One vector is turned by the same rotation once a tick. Each row is the vector after some number of ticks, and that number follows the row.
The counts run from 0 to 180.
[ 17   5  18   9   4  10   8  -4  -8  18   8  -2  -5   4   5 -15   4  -8
 -24  13  -5  -1  -5  -2 -13  -6   6  13  -3   8 -20   6  15   2  -1  13
 -17  -5   3  -5  -4   8  -4 -11   1   9   0  10]
126
[-13   8   4   0 -12   4   0   1  18  -1  -2  -1   3  27  10 -11   1  21
   1  14   3 -16   5  -7   2  13   6   2  -1  11 -20 -14  -9  -5  19  -1
   0  14   2   7  17 -11  -1   9  17   1   2   0]
49
[ 12   5   5   1  -1   1  18   1   7  -5  10  -3 -18  11   8 -14  16  22
 -22  12   3  -9   8   5 -27   2   7  13 -11  12   3   8  -5   0 -10   9
   7   4   7  -2  -1 -15   9  -7   0  20   9   7]
129
[  1   8  23  -1   1   8   6 -27   8 -18  -7 -17   4  22  -2   9  -2   7
  11   2  -9  -7 -10   3   9  -9   4  -3   9  16 -15  -2  -2  11   5 -12
  -7 -10  -7   6   2   0 -10  13   5 -16   3  -7]
40
[-16   8  -1  11  12 -13 -10  -3  32  -2  -2   9  -1 -15  -1 -12   2 -11
  -3 -13  11  -2   1   3  17 -17   3   0  -1 -20  -4  -1 -12   0  18 -17
  -8  -4 -11  -8   6  -1  -6   8   0 -22   7  -6]
103
[ -7  -9  16 -17   7  -9  -7  -9  -1 -12 -20  -4   0 -14 -24  19  -2   7
  -7  -8 -14   5   9   2  16   4   0 -21  -3  10  11   4  -8   5   6 -20
  -5  18 -11   0 -10  -6   6  -1 -16  -8   1  -1]
151
[  2  13 -18   1  -1  10   2  -1   4  20   2  13 -15  -8  -6   4  -8   8
 -14  12  16  13   2  -9   8  -5  12  18 -12  -6   3 -16   3   3 -15  -2
  -9   4  18  -8  -3  -2 -16   4   4  16   4  -5]
18
[ -8   3 -13  10   7   6   3  10   4   8  -7  -5  -8  -6  -9   1  15 -15
   8 -14  13   5  15  19  -1   4  -1 -17   5 -32   9   6 -19   0   0  -7
  -4   1  -5  -7  -3   7 -15  -8   3  -4 -13  -7]
105
[ -1  -9  14  -5   0   7   0  -4  -7 -29  -7 -19  -5   7  -3  -8   0   8
   9   6   0 -33  -7   5   1   0   0   1  -7  -2 -10  -3  15  -4   5   4
   5   3 -13   8   0  -6  -1   6 -14  -9   2 -10]
43
[-11   7  -4  -7   4  -9   8   3 -13  -4  -8  -1   6   5  -4  16  -3  17
  15 -10 -14   0  29  -1  -6   7  -8 -22  -3   2  -6   0  -9  -7 -14   0
  15   9   9  -9   3  -1  -2   6  -8   3 -10  13]
164
[  8  -1 -23 -11   1   8   2   4  -6  -2  14   5   1 -10 -11   0   9   4
  -2   1  -3   2   9 -24  -7   0   5 -16 -10  -7  19  11  10   2  -7   5
   2  -3  -7   1  12 -17  26   2 -10   9   1   3]
70
[-16 -22   5   6 -13  11 -20   4  -4 -12  -3   7   7  -7  -1  -8   0  12
   2  23  -7 -27  -4   6   4   2   6 -13 -10  -1 -21   2   4 -11  -2  -8
   1  16  -8   4  14  -6 -15   0  -5  -9 -16   7]
51
[-15 -10  13   3  -7   6 -13   0   7 -11  -5   3   2   2  -4   1   6  24
  16  15 -18 -22   9   2  -8  13   3 -18  -7  13  -8   9 -12   8  -6 -20
  10  10 -14   4  11  -7  -2   0   6  -4 -11  -2]
52
[ 15  -7  20  24   8 -12  -2 -10  -8  -7  16 -10  -2  -5  -1 -12  22  -2
 -15  13  -8  -6   2  15  -9   1 -13  -3 -13   1  -9  11   9   0  -5  17
   3 -11  -4  -2  -9   2  -7  -1 -22   8 -13   6]
123
[  0   4  -2 -13   0  -9   3   6 -11  -1  -5  10  15  -3  -8   4 -16   2
 -10  -2  -8   1  10  -7  14  -9   3  -7 -14  -6 -30 -13  14 -17   7   1
   2  11  13  -9   3  -7  -5   9 -15 -10   3  15]
162
[  7  -5   1   9  -5 -19  -8   1 -20  -8   0   0 -17 -16  -6 -16 -17  -3
  12   2  -6  -2  16 -14  -2  -1  -1   7  -9  -7   2   5   2   1 -39 -11
  -7  11 -10   5  -8   3  -3  -6  -2  -2   2  -4]
7
[ -2  -5   7 -13   1   9  -2  -1 -24  10 -19   4   8  -9  -6  14  -9  -7
  -3  -3  -3   9   8  -3  16   2  -7 -14  -6  -7 -21 -10  14 -12  12   1
  -8  20  10  -6  -8   2  -6   1 -14  -6  -1  14]
158
[  6  -1  18  -7   3  17   9 -18  -2 -19  -8 -22  -4   6 -12   4  -4   9
  11   5 -16 -26  -8   8  -2  -5   3  -7   5   2  -4   2   3   3 -11 -11
  -4  -4  -1   3  -8 -10  -5   4 -12 -21  12 -10]
39
[  5  -5 -27  -4  -7   3  -3  14  -4   2  14  11  20   5  -7   9  18  -1
  -2  -1  -9  22   8 -17   1   6  -6 -15  -8  -9   5   9  -4  -3  -1  19
   5   2  -1   5  16  -3  14  -6   4  16 -11   4]
69
[ 10  -9  -7   1 -23 -24   1  20 -22  -9   0  -6  -8   0   2 -14  -2  -9
   8   1  -4   2  17  -3 -14  10 -14  13  -9 -16  -7  -5  -4  -8 -26   5
   4  17  -2   7  -7  -7   5 -11   7  -2   5   0]
2
[  0 -10  24 -13   3  -7  -4  -1 -24   5 -18   1  20  -1  -5  19 -10   2
   3  -8 -17   0   5   1   5   6 -16 -20  -9  -9 -12  -6   2   0   4  -1
   6  20  -3  -5  -6   5  -2  -9  -8  -6  -7   4]
159
[ -5   7  -4  -2   5  10  -3  -9  -1  10   7  12  15  -2   1  16   6 -12
  -2   6 -13  27  -1 -17  13  -3  -6 -11   5  20   9   7   3  11   5 -10
 -11 -14  -1   4   5   7  16  13  -5   1   0  18]
72
[ -9 -12   0   1  -3  -2   0 -12 -21 -13  -9  10   4   2   2  -9  -4 -25
  26  -1  -5  -5  -3   4   5 -27  -3  -3  18   4  -1  18 -10 -11 -15   2
   4 -10  -2   4  -6  15  10  -4 -10   1   8  -6]
87
[  5   6 -30  -4 -16  -1   1  30 -22  13   7   2   1  -9  -3   2   1   7
  15   5  -5 -16  -1  12 -13   5 -10  -4  -2  -1   4  -2  -7  -5 -21   2
   2  -3  16 -11   4  -7  -8   6  -3   7   1  -4]
177
[  7   0  -6  -9  13   7   4  -8   8   3  11  11   8 -18  -8   6   4   1
   0   3 -11   9   4 -26   2  -9  -5  -9 -11  10  15  12  17  10   2 -14
  -5 -16  -5   0  15  -5  21  11 -14 -12   9  18]
71
[  7  13 -12 -11  -1 -10   8  24 -28  17  -4   0   0   0   2  -6   1   7
  22 -11  -1 -24   6  -1 -15   7  -7   1   2  -3  -8   0   5   3 -14   5
  14   3  13  -5   1  -2  -3   3   1   7  -8  -5]
173
[ 16  16 -11 -12  13  23  15  -7   4   4  -4  -8 -11  -1 -17  15  -3   7
   0  -9   7   7  -8  -7   4  -2  12   3   2  -2  15  -8  11  16 -15  -3
 -10  -7   9  -9 -14  -2 -14   4   0   1   8 -18]
26
[ -5  14  -8   8   2 -12   4  -2  14   9   3  11  -9   1  -9   1   1  19
 -11   3  16  10   8  -9  -2   6  -3  18 -18   1  14 -12   2  15 -15  -9
   6  10  10  -8  -2   2  -5  10   8  23   7 -20]
17
[  7   4 -10 -14  -1  -9  -2  16 -11  19   0   7  -1 -19  -1  -9 -13  14
  15   2 -18 -27  -1   2 -10  -5  -5  -2  -5  12   7  10   0   6 -25 -14
  -6 -10  11 -12   4  -9  -6   3  -2 -11   3  -7]
178
[  2  -4  12  11  15 -13   6  -6  22  14   0  -6   1 -15  -3  -3   7   4
  -4   2 -12  -5  11   9  -6   1 -13   1 -15 -24   3   3  -3  13  15 -19
  -4  -2  -5 -20  -2   0  -1   0  -8 -11   1  -2]
111
[ -8   1   1   9  -2  18 -18   6   2  14   4  13   7 -17   3  -6   6  -5
  -5   9   0 -10  -3 -18  12   7   8 -15  -1  10  -8   1  20   3   6 -13
 -14   5 -12   6  20   2  -7   2   3 -11 -22   7]
59
[  4   8  -2  -6   3   1   9  -5  -9  -9   2 -11   6  17 -10  17  13   7
  -2  -2  14   3 -12  11  -1  14  -5   0  -8 -14  17  -9   0  13  -3  20
  11  -4  -1   5 -10  -3 -13  -1   5  13   5 -31]
29
[  1   6  -4  -4  -6  15   7 -10   1 -25   0 -19  11  31  -4  13  13   2
   0  12   0   4  -8  14   3  -5   9 -10   0  -4 -12  -9  -7  -5  -3  15
   0  -5   7   5  -3 -10 -18  12   4  -8   1  -5]
37
[  6  -9 -14 -13   4  17   7   9   2  26   7   6   0 -18  -9  -3   4  11
  -3   7 -12   1  12 -26 -18  11   0 -10 -11  -7  15   9   9  10   0 -13
  -4   3  -4  -1  16 -11  21  -6   7   1   1   5]
66
[  5  15  -6 -14  15  -1  20   9  -8   8 -10  -4  -8   7  -8   6 -13  19
  13 -11 -10  -1  25 -14  -8  -2   3 -11   2   2 -15  -6   8 -10 -12  -8
   2   4  17  -5  -3  -7  -5   5  -5  -3  -4  17]
165
[-12   3  -3  -8  -2   8   6  -5  -3  18 -14   9 -13   0   6 -24 -12 -14
  11 -10  17 -16  -9   1   5 -14   6  18  18 -13  -8  -4  -3 -15  11 -12
  -3   3   3  -2   2   4   7  -3   4  -3  17 -14]
94
[-12  10 -13  -5   2   1  16 -12   5  -7  -2   3 -17  17   7 -10   1  -6
  19 -15  20  -5   1   0  -6 -11   4  12  22   6   1  -1 -14 -14   3  -6
  11 -13   5   5  -3  -5  23  12  -4   5  16  -5]
89
[ -7   9   3  19  12 -16   1  -1  26  18   5   1   7   5   2  -1   8 -17
  -3 -15   7   9   8   4  12   4 -10   8  -3 -23 -11  -8 -13  11  30   0
 -10   4  -6  -6  -4  12  -4   1   5  -6  -9  -5]
108
[ -7  -7  19 -16   5 -17  -3  -7  -6 -16 -13   1   6  -7 -15  13  -2   0
  -9 -16  -4   1   5  -1  19   6 -12 -18  -5  -4  -1  -2   2  -9  14   4
  15  22 -15   1  -3  -5   7   3 -20  -1   0   0]
155
[ 14   8  -8  19   8   3  13  -2  13   3  16 -11  -1  10   1  -4  15  -1
 -17   5   4  23  20   4 -11  -6   5  -1 -10 -15 -19  -1  -3   2  -1   7
 -19  -2   8 -14  -4  -3 -14  -3   1   2  -7  19]
117
[ 10   9 -12   3   5   5  -7  -9   4  -6   8   6   7  -9 -13   3  -3  -2
 -20  -4  10  13 -16  -7  22 -14  12   8 -13  -6   5  -8  17   6 -11  13
  -2 -10   6  -1  -2  -1 -18   4   1   1   1 -15]
23
[ 16  -8  14  11  13 -23   1  -4  15   1   5  -6  14  -2  -2 -11   5  -2
  -8   1 -18  -2  12   1  -3  -3 -14   1 -20 -28   0  14   2  10   3   2
   2  -5 -14 -17   1  -2   6 -12  -8  -4  -1  -6]
115
[ -9   3  16   2  -1   3   4 -17  13 -18  -5 -11  -1  16  -3  -2  14  16
   9  12  -1 -23  -6   6   2  11  -3   0   1  15 -12 -14   5   8  17 -13
   4   0  -5   5   0  -3   0  25  -9  -6   2   0]
44
[-11  14 -14   3   6   6  -2  15  13  -8   4  -1  -7   0  -1 -11  14  16
   2   0   8 -12  13 -12 -10  22   9 -15  -3  10   4  -2  -3   3   6 -11
  10  10 -12  10  20 -10   9  12   8   4 -13   3]
57
[ -7  -3  16 -19  -4   1  -9 -11  13  -6 -10   7  -5 -17  -8   2   2  12
 -32   4   2  -4 -14   1  11   1   1   4   0  24   9  -3  -8   5  14 -11
  -2  13  -5  -1  -7 -12  12   4  -5   3  16  -2]
143
[  2   2 -20  -2  -1  20   9   2 -18   9   9   1  15   7   4  14  11 -17
  10  -2  -3  27   1 -14  -4   4   0 -18   9   5  10  11   5   1  -2  13
  -5 -12   2  15   6   4  11  -5   1  10 -10  13]
73
[  2   9  16   5  23 -12   2  -5  25  19  -2   2   1  -6  -3 -13   0  -9
   2 -18   1  -5   7  -1  12  -4  -5   5  -1 -17   1   0  -8  16  16 -10
 -14   1 -15  -5   1   8   0  -8  -1 -16   3  -9]
107
[-16  -1   2   0   2   5 -14  -3  16  20 -14  14   0 -10   8  -8  -8 -14
   6  -6   3  -2  -2  10  14 -22   7   5   9  -7 -10   5 -19  -7   2 -19
 -12  -6   2 -15  -1   7 -13  -7   7 -16   7 -10]
99
[  7  12   2 -20   3  -5  15   6  -3   4  -9  -1   4  17  -5   5 -13  12
  -1  -9  -1   6  16 -18   1   2  -3   0  -9  -9 -25  -9   8  -9  10   4
   5  16   8 -11   4 -12  10   4  -2   0  11   9]
161
[-13  -3   8 -10  -5   5 -11   2  10  -1  -9   2   4  -3   0  13   8   4
 -28   1   4  19  -5  11  13   6   8  -5  11  23   2 -10 -23  -4  12  -5
  -9  15   7   1  -8  -1  -1   0   6   8   5   4]
144
[  0  -4  18   6  -7   3 -14 -11  -4   2   8   5  -2  -4   7  -6  11   1
 -29  20  -8   2 -11  14  -5 -18   9   3  -6  28 -10  15  -5   0 -10   3
 -15  -6   3  -3 -12  -1 -14  -9  -4  12  -7  13]
131
[-23  -4 -14   0   0  -1   3   2  12   5 -12   3 -11  -8   0  -8  10   2
  17  -4  19 -10  10  21  -8  -3   3   4   4 -19  14  -4 -26  -9   4 -20
   9   6  -1 -15  -3  -7   2   0   0   6  11 -12]
97
[  2   4 -10  13   4   5 -13  -6  -5  12   0  17  -5 -19  -9   7  -9   0
 -11   9  11  14 -13   0  11 -10   4   8  -9 -11   7   2  10   8 -25   2
 -10   2   9  -9  -4   3 -24  -2   1   9  -4  -8]
19
[-12   2  11  -4 -11  11  -8   4  -5   1  -5   6  -1   5   1   1   6  -8
 -19  -4   9  13 -16  12  13  11  11   1  20  23   3   1 -12   3  10  11
  -7  15   1  15 -12  11   0 -11  15  17  -7  -8]
140
[ -5  -1  -7  -1  -3   3  -4  17  -1  14   5   4   2   3   0  -2  14   8
   9  -4   1  -9   8 -23  -9  28  -2 -12  -3  -2  10   6   1   9   6   2
   6  16 -12   9  23  -3  16  -6  15  12 -11  -8]
61
